The rows of X fall into a few groups, which share some directions, and each row is roughly a mix of its group's hidden directions, except one row that fits no group.
X (85 x 10):
[[  4 -16 -39 -46  59 -22  30 -15   2  36]
 [-30  52 -21  19 -49  20  54  -2  14  -2]
 [ -1 -44 -28 -17   9  -3  23 -64 -50   0]
 [ -7  52  10 -19   1   7  31 -24 -64  38]
 [ 44 -29  20 -14  52  38  13   1  51   1]
 [ 31  40   2 -15  10  65 -33  39 -14  19]
 [  9   6 -34  41  -1 -53  21  54 -29 -20]
 [-18  49 -16  55 -43 -13  24  -2 -35 -21]
 [  8  51   0  35  17 -41  16  64   2  12]
 [-14  22 -22   4  -9 -50  33   4 -73  13]
 [ 52 -42  15  11  29 -52  -5  26  35   3]
 [-43  12  40   8 -14  18  39 -55   9 -39]
 [ 17 -46 -39  15   9  52 -11 -34  13 -44]
 [ 36  -3 -20 -29  55 -45 -11  37 -12 -33]
 [ 27 -33  15  -5  -7  14  39 -69  20 -36]
 [-49  45  21  30 -10  26  42 -38   4 -23]
 [-55  41  17  28  -2  29  44 -30   6 -27]
 [ 51 -48 -14   1 -36 -40  -6   5 -30 -37]
 [ 14 -45   9  -3   2 -78  27  33  -9   5]
 [-36  -1 -38  -3  32  10  -4 -79  -3  13]
 [  4 -31  40  20   1  49 -21 -55  34  13]
 [-59  11  30   7 -42 -31 -11  13 -38 -36]
 [-52   5 -34  12 -12 -76  -4   7 -19   0]
 [-69  -5  12 -50  22  21  -6 -35  22  16]
 [ 17   5 -40   9 -30 -43  35  60 -12 -23]
 [-17  26 -61  32 -13  14   6 -10 -57 -28]
 [ -6  31 -29 -15  12 -63  45  37   6  27]
 [-15   7 -19  36 -27 -13 -35  57  37 -40]
 [-11  24 -25 -11  -9 -66  28  50 -13  29]
 [ 26 -32   4  -7  58 -44  38 -23   6  34]
 [  6   2  15 -21  37  36 -57 -16 -33 -49]
 [  0  16  15  -7 -13 -64  35  34 -51  24]
 [ 16  -8   3 -10  10  26 -50  12 -43 -68]
 [ 23 -37 -18  -5   0  57 -21 -15 -27 -59]
 [ 12  44   1  18  41  44  13  -5  41  50]
 [  8 -20  40  -6  26  33 -69 -26 -20 -24]
 [  8 -50  15  24 -18  44   8 -50  37  27]
 [-45  24   6  -7   0  15  26 -46  22  65]
 [ 56 -49  39 -21   3  46   6   2  25  -8]
 [ -3 -11 -48  14 -43  -4  72   9  11  20]
 [ 28  23  38  40 -33   3  35 -58   8 -15]
 [-53  40  26  10 -38  43 -19 -31 -16  16]
 [-32 -39   5 -35 -65 -10 -16 -16 -38 -16]
 [-46  68   3  21  21  28   4   9  14  39]
 [  7 -25  18 -28  -4 -36 -60  54 -16  19]
 [ -2 -60  42 -52 -19   5 -16 -31  23   9]
 [ -5  -5 -28  35  -9   0  36  34 -29 -69]
 [ 58 -36 -12   1  28  -9 -13  29   1 -60]
 [-30  54  -1  -7  11  57  16 -48  14 -17]
 [  9  29  -7   1  18 -70  34  37  32  22]
 [ 61 -14 -27  -5 -35 -29 -11 -48 -10  32]
 [-26   6 -66 -21  50  35  15   7  14  24]
 [ 37 -72 -30 -47  21  -6 -10   0   7  -9]
 [-18  59 -28  11  12   6 -20  15  -2  69]
 [-48  68  -3  15  -6   3 -15   4  -7  53]
 [ 37 -25  27  -7 -47   0   9  62 -24 -28]
 [  4  19   9  -1  49  47 -12 -44  51  25]
 [ 40 -22  16  -4  28 -13 -54  29 -17 -54]
 [  9  15  34  -6  12  52 -31   4  71   4]
 [ 29 -24  -2  29 -30  53  -4  -5   5 -65]
 [-34  67   7   9 -17 -34  35  14  24  34]
 [  5  53 -48  43  23  22  13  37  -4  28]
 [ 18  17  14  14  44  37 -19   0  75  10]
 [-23  -4   1  37 -74  20  36 -10  17  30]
 [  7 -16 -14  -2 -43 -14  27 -78 -17 -26]
 [ -5  26 -17  24  45 -68  30  15  -7  30]
 [-13  25  14   2  -4  57 -45  -4  63  -8]
 [-20 -60   7 -18 -46 -47 -20  22   9 -24]
 [ 19 -58 -57  27  15  -1  12 -13 -15 -44]
 [ -4  15 -34  13 -28   6  41 -79  -8  -6]
 [-10 -39  14 -36 -38  54 -28 -41   0 -20]
 [-46  11  15  -3 -21  61 -17 -53 -17  17]
 [ 42 -20 -46 -11  55  27   4  33  25  22]
 [ 25  24 -55  25   6 -10 -16  60 -22  31]
 [  7 -49   4  -2  10  -5   7  56 -11 -66]
 [-70  50   9  12  24  23  -1  38   4  12]
 [ 33 -29  -8  46 -54 -15  33  32  28 -13]
 [ 30  -2  -4   3  37   2 -28  81   9  23]
 [-62 -21  10 -55  16  19   2 -44  18  -3]
 [-24  20  42 -45 -14  42 -21 -45  12  30]
 [ 37  -5  35  19  24  28 -39  -8  23 -62]
 [-19  -7 -25  24  53 -57   0 -10  47  17]
 [ 37  28  53 -13  24  49  -2   9  39  26]
 [ 34 -28  12 -19  40 -12 -57  21 -30 -39]
 [ 36  -9  17 -21  72  -3 -37  -5  10 -38]]

Here is one row of each group, with its name. Which group are the others in?
[ 23  46  64  35 -19   2  -2 -27  19  29]  <59>
[-43  20  13   1 -17 -15  25 -22  19  77]  <115>
[  8  45  33   1   1  60 -29  15  50   5]  <90>

[-24   6  40  41 -61  41 -11 -25  13  12]  <115>
[-32 -38  18 -21 -41 -34  -4 -18 -31 -54]  <59>
[ 26 -13 -59  49  20 -14  23  20 -26 -37]  <90>
[-57  57  48  28 -22   4   5 -10  -5   1]  <59>
[ -5  13 -37  15 -33  60 -12 -14 -42 -41]  <90>
[ 25 -42  40 -15  42  18  -3  45  34 -28]  <59>
[ 64 -53 -29  -4 -23 -26   7 -18 -18 -28]  <59>
[ -8  59  25 -17  47  19 -34 -15   1 -43]  <115>
[ 62 -65  12  -9  -3  26  20  13  -6 -28]  <90>
